What is the hidden score of each row? Scores go from 0 to 40, and 20 is about the middle. The score is a weighted sum of the row's numbers plus the product of two more (or one squared), each taken from its middle value.
tensor([-56, -13, -19, -30, 5, 63, 101, -13, 53, 48, -63, 18, 87,
        2, -73, 2]): 23
tensor([-23, -17, 1, -27, -11, 22, -11, -30, -28, -19, 13, 3, 14,
        33, -28, -34]): 14
tensor([-9, 1, 20, 19, -6, -4, -2, 3, -18, 13, 2, -7, -3,
        -19, 10, -18]): 22
tensor([16, 39, -6, 45, -8, -33, 5, -9, 1, -21, -9, 0, -25,
        -17, 41, -13]): 16
tensor([-5, 4, 31, 17, -9, -13, -10, 18, -13, 10, 1, -32, -14,
        -13, 10, -15]): 20
tensor([-67, -18, -26, -11, 6, 56, 81, -9, 53, 41, -52, 26, 67,
        5, -55, -5]): 20
tensor([8, -19, 13, -10, -5, 23, -32, -9, -11, -3, 23, -24, -6,
        10, -11, -7]): 24
tensor([-5, 5, 17, 11, -5, -7, -4, 13, -18, 9, 5, 7, -17,
        -11, 7, -13]): 21
tensor([-2, 2, 3, -12, -14, -3, -15, -4, -27, -7, 14, 2, -5,
        17, 36, -35]): 21
tensor([-44, 66, -104, -20, 21, 15, 89, 71, 44, -68, -59,
        50, 86, 12, -12, 71]): 25
tensor([50, -22, 19, 11, 0, -3, -50, 8, 5, 25, 24, -54, -47,
        -31, -19, 32]): 17
tensor([-14, 14, 9, 15, 10, -4, 17, 1, -7, 5, -2, -9, -12,
        -15, 10, -15]): 23
tensor([-63, -7, 12, 16, 4, 47, 54, 13, 26, 27, -41, -9, 30,
        -18, -43, -10]): 21
tensor([15, -14, 35, -2, -18, 1, -32, 23, -9, 22, 6, -40, -24,
        -27, -2, 8]): 17
tensor([30, 105, -127, -24, 37, -38, 29, 50, 103, -74, -70,
        79, 48, 2, 44, 113]): 23
tensor([-21, -88, -10, -72, -31, 32, 24, -71, -79, -40, 31, 65, 78,
        90, -59, -65]): 15
tensor([8, 33, 6, 9, 8, -38, -19, -21, -7, -19, 1, 15, -20,
        7, 51, -22]): 18
tensor([24, -13, 32, 6, 1, -7, -36, 18, -13, 26, 3, -30, -28,
        -28, 2, 2]): 27
tensor([-19, 6, -18, 1, 18, -4, 34, -9, 18, 6, -9, 16, 1,
        -7, 20, 7]): 19
tensor([-8, 7, 0, 11, 0, -18, -9, -10, -12, 2, -5, 1, -13,
        -2, 17, -27]): 26
tensor([10, -22, 13, -8, -18, 18, -23, -9, -10, -6, 20, -18, 1,
        -5, -21, -11]): 19
tensor([5, 14, 6, 6, -7, -28, -21, -8, -18, -26, 7, 1, -17,
        -1, 47, -25]): 22
tensor([-74, 5, -3, 9, 7, 43, 74, 17, 41, 35, -44, 1, 52,
        7, -56, -2]): 22
tensor([-55, -20, -5, -7, 9, 51, 85, 0, 46, 64, -63, 15, 65,
        6, -66, -2]): 30
tensor([127, 113, -83, 30, 33, -127, -74, 2, 40, -63, 22,
        33, -91, -42, 127, 89]): 24
tensor([-4, 53, -71, -4, 41, -6, 43, 5, 81, -8, -45, 54, 41,
        5, 14, 65]): 21
tensor([-4, -7, 35, 4, -4, -4, 1, 28, -7, 28, -7, -22, -27,
        -27, 9, -3]): 20
tensor([-33, -59, -19, -48, -16, 53, -7, -58, -44, -24, 20, 3, 25,
        62, -43, -31]): 22
tensor([15, -31, 22, 10, -4, 9, -29, -3, -18, 13, 16, -24, -13,
        -3, -16, 8]): 18
tensor([8, -22, 22, -8, -14, 29, -32, 2, -3, 13, 25, -21, -12,
        -1, -18, 6]): 29
tensor([1, 0, 20, 13, -12, -3, -9, -7, -18, 0, 1, 7, -8,
        15, 3, -32]): 16
tensor([43, -29, -8, -49, -20, -66, 16, -45, -80, -40, 58, 57, 8,
        63, 44, -55]): 11
tensor([-34, 11, -50, -24, 18, 23, 76, -6, 67, 22, -54, 47, 68,
        13, -48, 25]): 28
tensor([-26, -91, -16, -69, -42, 63, 26, -69, -65, -25, 32, 50, 74,
        99, -74, -49]): 37
tensor([-1, -3, 10, 27, -4, -8, -10, 4, -18, -5, -6, 0, -9,
        -16, 29, -37]): 20
tensor([-17, 15, 5, 19, -1, -4, 23, 3, -11, -2, 8, -1, -2,
        -19, 12, -7]): 18
tensor([-6, 2, 9, 2, -10, -10, -13, 3, -21, -13, -3, -3, -12,
        1, 21, -25]): 18
tensor([43, -4, 33, 42, 12, 9, -52, 31, 21, 25, 18, -42, -52,
        -51, 13, 40]): 28
tensor([48, 45, -22, 37, -7, -57, -20, -27, 2, -35, 9, 2, -38,
        -17, 75, -20]): 17
tensor([98, 82, -65, 28, 16, -123, -51, -12, 25, -55, 2,
        8, -62, -29, 115, 26]): 28
tensor([33, -8, 31, 25, -2, -7, -37, 26, 7, 27, 16, -41, -37,
        -38, -2, 16]): 18
tensor([-37, 86, -119, -19, 7, 6, 78, 78, 71, -71, -67,
        57, 87, 22, -1, 90]): 28
tensor([-3, 17, 3, 14, -12, -11, -12, -24, -18, -12, 6, 0, -14,
        0, 41, -31]): 20
tensor([-14, 13, 22, 17, 2, -15, 8, 17, -12, 4, 14, 6, -10,
        -18, 22, -9]): 20
tensor([127, -31, 16, 72, 3, -18, -123, -41, 55, 50, 32,
        -122, -127, -104, -51, 82]): 31
tensor([7, -5, 46, 5, 0, 7, -17, 25, -14, 20, -1, -28, -19,
        -13, 14, -8]): 18
tensor([-8, 7, 5, 4, 6, -5, 18, -17, 15, 21, 4, -4, -7,
        -2, 22, -12]): 19
tensor([-10, 14, 21, -5, -2, 0, 0, 14, -22, 11, 6, -13, -9,
        -4, 31, -20]): 16
tensor([-6, 5, 31, 38, 3, -10, 11, 12, -17, 4, 27, 2, -6,
        -13, 19, -21]): 22
tensor([-24, -12, 12, -8, -17, 18, -11, -19, -29, 2, 5, 8, 10,
        19, -8, -30]): 17
tensor([13, -30, 15, -3, -13, 30, -34, 2, -13, 2, 11, -22, -18,
        2, -20, -3]): 21
tensor([-40, 3, 46, 18, 16, 26, 19, 39, 4, 7, 5, -13, -4,
        -21, 3, 10]): 38
tensor([-13, -5, 6, -21, -9, -7, -13, -22, -36, -25, 11, 0, 4,
        21, 17, -33]): 17
tensor([-38, -62, -26, -78, -25, 48, 9, -53, -59, -31, 28, 40, 64,
        89, -62, -45]): 14
tensor([4, 7, 36, 15, -9, 4, -8, 8, -21, 1, -1, -11, -13,
        -13, 20, -9]): 19
tensor([-49, -8, -48, -23, 28, 40, 84, -25, 50, 28, -50, 27, 62,
        15, -55, 20]): 33
tensor([-2, 25, 40, 37, 16, 12, -21, 53, 2, 25, 12, -32, -33,
        -46, 15, 26]): 20
tensor([-17, 1, 14, 2, 4, 1, -1, 4, -22, -4, 5, -5, -13,
        -1, 16, -9]): 18
tensor([-44, -1, 18, 11, 3, 19, 35, 30, 11, 23, -12, -10, 18,
        -9, -24, -7]): 22
tensor([42, -19, 23, 33, -2, 17, -56, 16, 10, 30, 23, -37, -49,
        -33, 3, 39]): 30
tensor([29, 18, 40, 51, 12, 14, -67, 53, 34, 38, 3, -61, -75,
        -83, 9, 50]): 19
tensor([-3, -17, 16, 7, 0, 19, -28, 12, -31, 5, 26, -1, -8,
        4, -4, -7]): 18
tensor([-60, -4, 52, 32, 16, 19, 14, 46, 15, 25, -1, -26, -12,
        -22, -6, 6]): 38
tensor([9, 52, -57, -3, 12, -42, 17, -5, 44, -16, -7, 12, -1,
        -3, 32, 30]): 20
tensor([-9, 1, 20, 7, -2, -17, -5, -2, -1, -6, -5, -8, -6,
        -5, 23, -24]): 23
tensor([64, -4, 26, 52, 1, 4, -93, 17, 43, 45, 18, -84, -86,
        -77, 1, 60]): 19
tensor([65, 2, -20, 12, -21, -81, -12, -42, -44, -22, 14, 36, -18,
        1, 64, -50]): 30
tensor([-55, -23, -12, -8, -1, 43, 78, -12, 48, 47, -63, 4, 71,
        2, -61, -2]): 23
tensor([60, -40, 9, 14, 3, 2, -70, -34, 9, 17, 29, -59, -51,
        -31, -48, 43]): 19
tensor([-16, -20, -4, -29, -19, 16, -4, -5, -33, -19, 20, 25, 20,
        32, -7, -44]): 18
tensor([117, 127, -127, 14, 26, -125, -51, 40, 85, -86, -33,
        55, -38, -34, 127, 121]): 22
tensor([-48, 4, -13, -2, 14, 33, 63, 2, 38, 39, -32, 19, 44,
        3, -25, 10]): 20
tensor([-24, -29, 4, -34, -11, 36, -12, -31, -36, -22, 6, 15, 19,
        48, -40, -34]): 14
tensor([40, 96, -111, 5, 33, -45, 13, 19, 75, -59, -52,
        47, 15, 0, 51, 86]): 19
tensor([-45, -4, 37, 18, 5, 22, 25, 27, 8, 47, -15, -42, 3,
        -25, -16, -4]): 24
tensor([7, 10, 11, 13, -10, -22, -10, -11, -10, -25, 3, 1, -17,
        -22, 39, -24]): 21
tensor([34, -17, 29, 19, -11, 8, -44, 8, 8, 30, 25, -45, -37,
        -41, -4, 28]): 20
tensor([-10, -2, 17, -6, -13, -5, -11, 5, -28, 3, 1, -5, -8,
        1, 9, -24]): 20
tensor([-9, 7, 21, 32, -2, 2, 12, 12, -16, 1, 12, 6, -15,
        -19, 25, -16]): 21
tensor([-6, 2, 16, 9, -9, 0, -8, -13, -19, -4, -2, -5, -10,
        -3, 24, -27]): 18
tensor([34, -27, 31, 16, -14, 11, -60, 5, 2, 8, 20, -29, -30,
        -17, -18, 31]): 34
tensor([-17, 10, 13, 20, 9, -14, 12, 9, -2, -4, 6, -9, -3,
        -1, 11, -12]): 21
tensor([-66, 35, -72, -3, 12, 23, 88, 39, 36, -51, -23, 40, 74,
        35, -32, 64]): 37
tensor([52, 19, 41, 60, 5, 6, -71, 42, 34, 28, 5, -86, -69,
        -77, 12, 50]): 22
tensor([-15, -4, 10, 1, -20, 1, -14, -14, -32, -14, 11, 1, -2,
        17, 13, -29]): 22
tensor([-25, 5, 5, 5, 11, -4, 37, -13, 27, 40, -15, -3, -2,
        -7, -4, -5]): 22
